Q:
[[+1.79 +0.91 -0.05 +2.90]
 [+0.24 +0.93 -7.41 +0.05]
 [+2.35 +0.21 -6.40 -1.27]]
A: +0.91

Q:
[[+3.79 -0.46 -2.93 -3.90]
 [+6.95 -3.98 +0.67 +6.87]]
A: -0.46

Q: [+0.57 +7.23 -1.91 -2.49]
A: +7.23

Q: [+6.54 -5.37 -5.13 +5.78]
A: -5.37

Q:
[[+2.94 -5.29 -2.36 +1.73]
 [-2.16 +1.98 +2.08 +1.75]
 [-6.40 -3.91 +1.33 -2.23]]
A: -5.29

Q: [-4.49 -5.91 +4.30 -6.89]
A: -5.91

Q:
[[-5.36 -2.36 -2.40 -4.24]
 [+3.57 -6.76 +3.38 +2.72]
 [-4.72 -1.24 -3.10 -4.70]]
A: -2.36

Q: [-0.70 +8.34 +6.98 -7.53]
A: +8.34

Q: [+0.16 +2.79 -6.63 +7.14]
A: +2.79
---
[[8953 6365 2771 6451 3105 7897]
 [8771 4601 7350 6594 6626 6473]
 [6853 7422 5252 6922 6669 7730]] gives 4601

[[5850 4217 3287 8999 5467 9133]
 [6473 8833 6202 6447 1720 3320]
 [3961 1827 5351 7274 5529 3111]] gives 8833

[[224 224  75 230 146]
 [157 142  56 227 186]
 [ 28 252  72 244  38]] gives 142

[[8 8 2 5 3]
 [2 4 1 2 2]
 [3 6 3 6 5]] gives 4

[[2722 1342 5505 1943 2357 4315 7206]
 [2012 2418 4101 3268 6320 3413 4434]
 [5809 4979 4073 3390 8478 3968 2751]] gives 2418

[[2564 7005 7971 7772]
 [9704 7467 9205 7932]
 [9546 8789 9742 6291]] gives 7467
---
[3914 1656 1373 9456] 9456
[97 24 74  8 61 46 59] 59
[-37  13  47 -37  -9 -40] -40
[520 400 746 281 803  56 239] 239
[48  0 94 36 37] 37
[ 27  46  26 -23 -26  14  -6] -6
[-18  -5  27 -42   0 -16] -16
[3 7 6 2 7 9 6] 6
[-326  261 -295  722 -723] -723
[3 3 1 8 3 3] 3
---
[[+4.29 -5.85 +2.01 +5.66 -1.13 -5.47]
 [+5.69 -7.80 +2.46 +6.96 -1.00 -7.44]
 [+5.35 -7.35 +2.42 +6.67 -1.05 -7.00]] ⇒ -1.13

[[+1.67 -2.41 -1.77 +0.24 +5.39]
 [+5.32 -3.00 +1.29 +2.53 -3.95]
 [+3.58 -8.31 -4.69 +2.92 +5.46]] ⇒ +0.24

[[+2.78 +0.70 +4.36 -6.99 -1.94]
 [+0.13 -3.47 -5.95 -4.77 +1.04]
 [+4.59 +3.22 +7.40 -1.00 -1.07]] ⇒ -6.99

[[+5.78 +1.10 +1.55 -7.27 +4.30 +1.70 +3.85]
 [+4.07 +1.08 +0.19 -1.95 +2.61 +3.43 +1.60]
 [+0.48 +0.99 -0.97 +4.04 +1.61 +4.05 -2.48]] ⇒ +1.70

[[-1.72 -3.44 -3.64 -0.02 -2.50 +0.24 +2.13]
 [+3.89 -6.00 +0.27 -6.70 -0.10 +3.83 +5.12]
 [-6.59 -0.83 -0.16 +1.21 +2.87 +4.09 -0.67]] ⇒ +0.24

[[+4.18 -4.28 -0.55 -0.01 +1.63 -0.73]
 [+2.42 +5.28 -4.35 -1.12 +6.40 -0.48]
 [+1.29 +5.66 -3.79 -1.15 +4.77 -2.11]] ⇒ +1.63

[[-0.23 +0.36 -0.40 -0.05 +2.08 -0.68]
 [-0.71 +6.41 -5.40 -6.98 -1.62 +2.36]
 [-1.51 +0.83 -4.04 -3.01 -5.95 +3.56]] ⇒ +2.08

[[-0.19 -4.05 +1.61 -2.22 -0.70 -2.56 -1.98]
 [+0.57 -2.52 -0.64 -0.52 -0.18 +1.29 +0.93]
 [+1.35 -5.60 +7.61 -3.67 +0.74 +3.51 +0.12]] ⇒ -2.56
---
6  4  6  4  8  3  7
2  3  5  3  4  6  6
| 3

 8  11  77  58
17  15  74  55
85  82  48  58
| 74

 22    0   15  -40   18
 26   11    3   15   -8
| -40

-10  -23   32   34   34  -21
 24   -5  -23  -26   17    4
| 34

5783  4458  3277  2045  5294
4646  8404  6584  6751  4742
3950  7210  6880  5989  4991
| 6751

68  96  30  62  73
56  80  80  15  42
| 62

7  8  1  5  5  4
8  6  5  4  7  7
3  2  8  8  5  4
| 7

5  7  1  6
5  8  1  9
| 1
